Some points, one per row:
[-35   1  37  71  35  38  44  21]
[ 42   9 -20 -18  28 -20  23 -19]
[-22   8  29  45  25  57   6  19]
[-58   0 -29 -14  28  75 -73  41]
[ 69   6  -4 -46   8 -22  21 -35]
[-38  11   1  15  20  28 -29  11]
[-40   2  23  23  25   6  -7   9]
[ 32  27 -12  -7  39  -6  10 -29]
[-21 -11  33  43 -12 -12  53  -5]
[ 20  18 -18 -10  43 -25  34  -5]
[ -3  28 -15 -21  53 -10   8  -7]
[ 57  14  -8 -41  10 -23  10 -30]
[-13  -9  31  61 -20  19  45   4]
[-23 -16  30  46  12 -18  66   3]
[  2  -1 -37 -30 -46  18 -66  20]
[-26   0  31  26   8 -10  21   6]
[-44   2  14  21   4 -22  -8  19]
[  7  -9  31  42 -37  41 -19 -25]
[-51  -4 -18 -10  20  68 -65  49]
[ 28  18 -24 -12  41 -18  11 -17]
Then 12 other points, each followed by its number:
[ 57  15  -9 -40  14 -11   6 -32] 0
[ 15  18 -13 -11  54 -17  24 -16] 1
[  6   8 -33 -12 -42  14 -53  14] 2
[ 47   9 -15 -52  16 -24   6 -28] 3
[ 20  14  -2 -36  42  -1  17   8] 4
[ 57  -2  -5 -41  -3 -27  27 -24] 5
[ 11  21 -11 -21  46  -7  18   0] 6
[-18  -5  29  25  14 -14  21 -13] 7
[-17 -13 -31 -43 -46 -27 -36  -5] 8
[-35   2  24  25  -1 -48  10  22] 9
[-21 -12  10 -36   1  62  -5 -19] 10
[ 32  10 -10 -35  38   5  16  -4] 11
Which of these numbered points is nearest to each point below, looking only along the 3 directions in which the first points spread most? Its number follows each.
[-51  10 -10  14   8   3 -40  19] > 10
[ 10 -17   8 -10 -40 -49  11   5] > 5
[ 12  12 -16  26  -6 -32 -32  37] > 10
[ 20  21  -8 -12  54 -15  20  -3] > 1
[-44  -9  -6   2  26  38 -34  56] > 10
[  3  -5 -20 -40 -50  20 -55  32] > 2
[-17  -2  26 -24   5  40   4 -20] > 10
[ -7   9  -2  39  -9  59 -10   7] > 10
[-37 -10 -26 -70 -37  15 -85  11] > 2
[ -3   1 -35 -34 -49   6 -62  27] > 2
[ -5  -4  -2  -1 -28  -6 -16  20] > 10
[-74   5   8  45  72 126 -35  39] > 10
[  2  -3 -10  -8 -16   3 -32  17] > 10
[-58  18 -23   4  -3  37 -77  18] > 10
[ -3 -12  16  59 -43  41 -30 -31] > 10
